(in the rows, 128 means zero)
One turn sends every row of this set to another row. A few are shown first. Where does it send the rows asked after them?
Gilud: [142 117 113 120 129 133  99 159 162 111 133 119 125 167  93 126 186 126
 150 105 138  74 140 138 121 147 144 149 115  98  99]
Muz: [149 100 120 114 128 126 121 158 119 109 118 114 112 166 178 139 113 126
 109  87 166 153 175 136 103  99 124 131 116 125 129]
buvut: [183 135 120 123 145 127 132 113 119 110 112 109 135 131 109 114 143  86
 138 120 150 144 104  75 122 104 141 118 175 164 116]
vipe: [ 99 102 102 139 129  96 127 127 112 118 128 123 142 177 160 145 149 115
 117 110 135 121 133 129  90 187 102 172 128 157 159]
Vof: [165 129 130 124 164 117 138 136 127 115 110  94 123 146 103 180 137 147
 126 114 144 131 124 113 137 179  54 123 142 127 115]
bupo: [152 124 164 185 134 131 134 104 120 134 104 147 146 157 107 122 160 139
 121 141 109 154 151 160 120 132 106 149 125 143 148]
liru: [112 136 108 169 158 124 127 122 103  98 126 103 145 115 160 151 145  74
 101 103 179 100 155 140 124 153 125 140 137 128 130]
kov: [141 143 121 115 110 109 138 151 132 100 112 114 136 151 113 131  99 122
 160  87 128 153  99  77 135 147 154 159 130 158  88]
vomek: [144 131 123 167 151 130 151  96 125 151 102 132 135 117 140 111 155 147
 105 148  88  99 146 152 109 110 157 128 138 132 148]
Sim: [155 151 104  87 150 111 160 119 140 108 116 143 107 137 128 146 135 109
 131 118 139 103  98 111 161 163 152 108 166 147  78]
dutur: [127 135 108 132 129 130 128 129 123 120 115 147 125 131 144 187 124  67
  96 110 145 141 151 166  82 128 125 118  79 130 126]
kugo: [164 139 112 143 144 101 137 100 126 171 107 104 129 114 138 138 150 127
 161 107 122  90 149 113 110 146 181  88 100 106 139]
gos: [153 100  92  94 119 107 107 101 113 137 157  98 148 112 116 183 119 101
 117  82 116 116 133  82 125 125 137 113 123 130 135]
buva: [153 130 121  80 153 144  76 125 108 125 119 158 138 136 134 174 160 142
 151 106 165 100  99 136 117 103 127 147 138 113 120]
zezo: [138 115 124 132 130 131 120 123 145 117 150 144 133 153 145 107 147 156
 106 121 101  89 150 166 142 116 176 167 127 122 120]
gegov: [126 145 114  80 125  84 122 124 145 142 123  93 147 130 114 127 152  86
 144 107 174 121 108 147 158 156 107 145  83 106 129]
nif: [112 131 165 172 100 113 147 117 123 129  97 124 150 122 116 102 137 128
 113 103 134 148 167 149 178 122 127 141 120 126 117]
deg: [105 151 176 110 116  88 120 111  91 149 107  96 152 149 120 104 153 142
 110  92 174 129 108 141 137 113 127 123 128 127 100]
fabek: [130 148 124 102 137  99 140 139  92 159  71  73 150 128 133 152 118 147
 155 114 124 121 107 120  70 125 131 137 126 123 124]
vife: [103 117  99 136  99 119 135 107 129 120 124 115 142 138  80 163 128 156
  79  95 109 108 101 104 111 143 108 104 116 104  96]
zigi: [108 116 127 139  93 121 143 108 143 125 138 166 130 130 112 148 128 141
  90 101  83 121 158 150 167 140 142 131 111 130 109]
Mezu: [145 148 114 112 110 123 144  97 115 121  74 171 137 151 102 154 134 104
 162 123 162 165  78 115 131 137 133 114 132 129 102]
Setig: [179 141 175 141 163 117  95 104 117 148 139 149 123 150 123 161 159 154
 129  96 131 142 123 106 109 139 104 119  96 160 140]
naber: [173 152  93  99 142 108 136 100 148 118 135 131 138 164 124 121 122 102
 141 142 125 136  63 116 100 148 160 149 108 144 126]
lela: [103 107  89 111 131 106 156 132 123 142  80 152 106 135 188 137 146 145
 102 104 157 118 137 122 118 133  96 113 134 133 148]

buvut -> Mezu
vipe -> liru
vomek -> bupo
Now find these:
Setig -> deg
buva -> fabek

One turn sends every row of this set to another row. A few are shown first. Where does it send the rows asked after them?
zusu: [116  98 135 140 135 114 137 158 111  75 126 102 177]
Nal: [143  83 121 111 105 139 131 106 120 153 158  92 126]
Bobo: [135 116 136 116  95 135 151 114 132 124 180 150 148]
fekeb: [128  86  86 103 150 133 151  99 129 112 119 123 111]
kifi: [125 116 130 166 130 114 133 106 143 114  86 135  96]
betaz: [124 145 125 123 141 127 137 121 100 128 138  97  68]
depof: [123 143 130 126 136 103 124 153 112  83 126 115 187]
Lepe: [113 149 134 117  90 142 115 133 112 115  85  88 120]
kino: [120 178 148 111 138 126 136 124  97 118 131 139 101]
ves: [139 146 166 135 144  90 120 146  93 136 117 139 147]
Toze: [ 87 172 127 133 147 133 123 113 105 110 151 113 161]
lagut: [ 86 139 105 117 129 127 130 102 122 121 122  62 131]
Mal: [137 124 158 110  91  93 120 132 146 121 129 140 167]
Lamug: [165  91 135 157 116 151  95 128 112 121 132 105 139]
gaz: [128 133 121 100 140 128 138 101 137 103 133 178 119]
Tokam: [ 98  95 106 135 135 145  98 127 128 109 172 105 101]
vere: [ 87 143 101 123 134 129 131  91 121 126 145  74 142]
bula: [135 102 119 106 100 137 145 100 119 154 167 105 118]
mazum: [136 125 170 137 147 108 113 137  90 125 105 100 164]
rem: [139  93 100 133  99 140 177 129 116 105 110 121 144]
Fino: [121  85 166 158 109  93 141 146 141 109 130 130 136]
kikos: [ 97 107 152 111 144 110 123 152  96 120  82 148 132]
Zaset: [122 106  86 101 157 134 137  88 132 111 127 131 109]
geres: [ 84  86 111 141 136 141  97 131 121 122 155  95 107]
vogun: [108 110 149 160 120  92 128 170 127 102 148 145 144]
mezet: [130 131 128 128 143 115 142 114 112 129 118  93  67]
voba: [124 107 158  94  96 103 127 127 144 107  90 131 150]
vubit: [109 118 130  99 133 106 125 157 113 104 105 173 147]
Til: [109 126 135 147 129 144 104 140 123  96 190 130 139]
kel: [ 75 101 111 158 130 146 113 130  98 136 105 120 152]

lagut -> mezet
kifi -> rem
Now find these:
Bobo -> Til
Mal -> vogun
kikos -> voba
vere -> betaz

One turn sends every row of this set to another row. A few are shown first. Where does it send the rows asked after them?
saf: [108 108 128  95 160 134 139 111  86 179 130 137 148 112 113 149 119 129
  77 128 130 161 153 122 159  97 124]
tet: [125  67 111 144 146 115 106  96 124 137 170 157  90 117 100 124 109 161
  76 100 147 132 145 197 144  99 132]
rubez: [111  98 111 137 136 128 111 101 118 147 152 165 116 130  38 120 130 122
 105 100 154 111  72 102 152  84 138]
vak: [120  85  97 143 134 133  93  97 151 149 127 145 106  86 117 130 125 172
  50  99 131 156 129  82 150 136 128]
popib: [117  91  78 124  97 145  92  84  95 142 101 103 129 116  95 109 115 188
 121 157 146 139 136 125 143  91 140]
zaso: [117  97 125 165 155 195 107 108  78 111 159 136 144 127 115 120 123 160
  85  69 139 126 135 154 151 112 143]
zor: [111  81 120 142 150  66 109  99  93 102 144  96  92 135  93 122 128 170
  66 114 129 148  89  56 158  84 140]
Pebov: [109  38 108 131 184 112 110  91 105 130 134 122  95 148 102 143  98 143
  97 105  98 116  98 128 112  71 142]
gov: [160  75  93 121 134 138  92 106  72 110 203 139  88 148  94 114 129 172
  74 117 131 109 110  75 150  59 151]
ret: [ 74 108 160 116 157 131 124  96  90 119 159  91 136 122 129 154  99 176
  77  96 124 132  86 126 162 119 154]
purel: [116  89 118 139 149  92 110 100 158 137 151 114  95 134 180 122 130 178
 112 134 141 117 124 139 161  97 139]
vazu: [130 111 100 152 174 116 105 149 111 165 132 125 145 108 108 133 135 131
  94 120 149 147 169  85 129  85 131]
pibu: [113 136 119 145 143 177  89  90  60 121 140 120 135 139 109  99 135 173
 123 101 158 134 132 133 182  88 118]
Tozu: [124  77 152 119 137  92 133 128  92 113 124 108  76 135 114 136 128 124
  35 117 129 130 122  80 148  88 162]
nadam: [ 83 124 157 144 158 135 163  83  98  97 128  93 113 109 123 131 102 173
  85 118 154 134 132 106 189 109 120]
bepi: [ 87  38  98 111 137 170 134  82 110 144 141 104  78  92 101 142 126 178
  85 145 144 125 105 114 178  85 154]
Tupi: [112 108 119 146 149 151 135 113  55 109 173 107  52 121 155 122 111 111
  85 104 150 112 122 122 136  93 136]
Faku: [ 94  70  96 128 209 155 113  94 116 130 165 146 100  99 110 140  81 131
  96 115 115 105 134 122 150  72 155]
bof: [114 119 116 168 150 127 123 123  46 128 157 119 111 101 103  74 133 145
  75 131 161 135 131  80 198 108 143]
Tuk: [117 103 151 174 129 141  96 142  74 144 184 130 121 126 116  91 111 147
  64 106 116 119  84 101 149 109 154]
Ramef: [120  60  63 114 148  97 143 115  83 150 137 128 111 120 113 106 123 175
  97 131 149 120 182 139 134 110 139]
zamef: [134  99 131 135 139 128 104  79 108 132 155 100 125 119 120 145 119 149
 166 152 165  83 124  93 147  81 130]
Bef: [110  90 122 105 142 101 124 125  99 183 116 115  81 136  82 104 149 184
  96 108 170 107 102 127 152 114 121]
Guku: [167  79  84 133 147 129 126 113  71 117 162 134  94 164 142  91 129 134
  80 128 127 116 152  78 135  74 137]
kupab: [105 122  87 154 138 146  92 108  69  82 179  87  86 108 128 120 108 178
 107 108 145 112  91  78 142  88 153]
fef: [149  95 117 115 137 106  95  81 115  94 122 117  88 102 102 163 132 152
 116 146 166 115 159  86 171  71 150]
biled: [113 111 122 153 143 115 136  99 143 120 152 151 156 130  58 127 111 199
 107 105 149 109  95 107 160 101 132]
Nad: [124  84 109 117  78 131  84  80 128 142 169 166  93 119  92 125  99 186
  93 129 119 122 114 118 142  79 120]

gov -> pibu
Pebov -> biled
Now find these:
Ramef -> tet
Faku -> rubez
Tupi -> Tuk
vak -> bepi
nadam -> Tozu

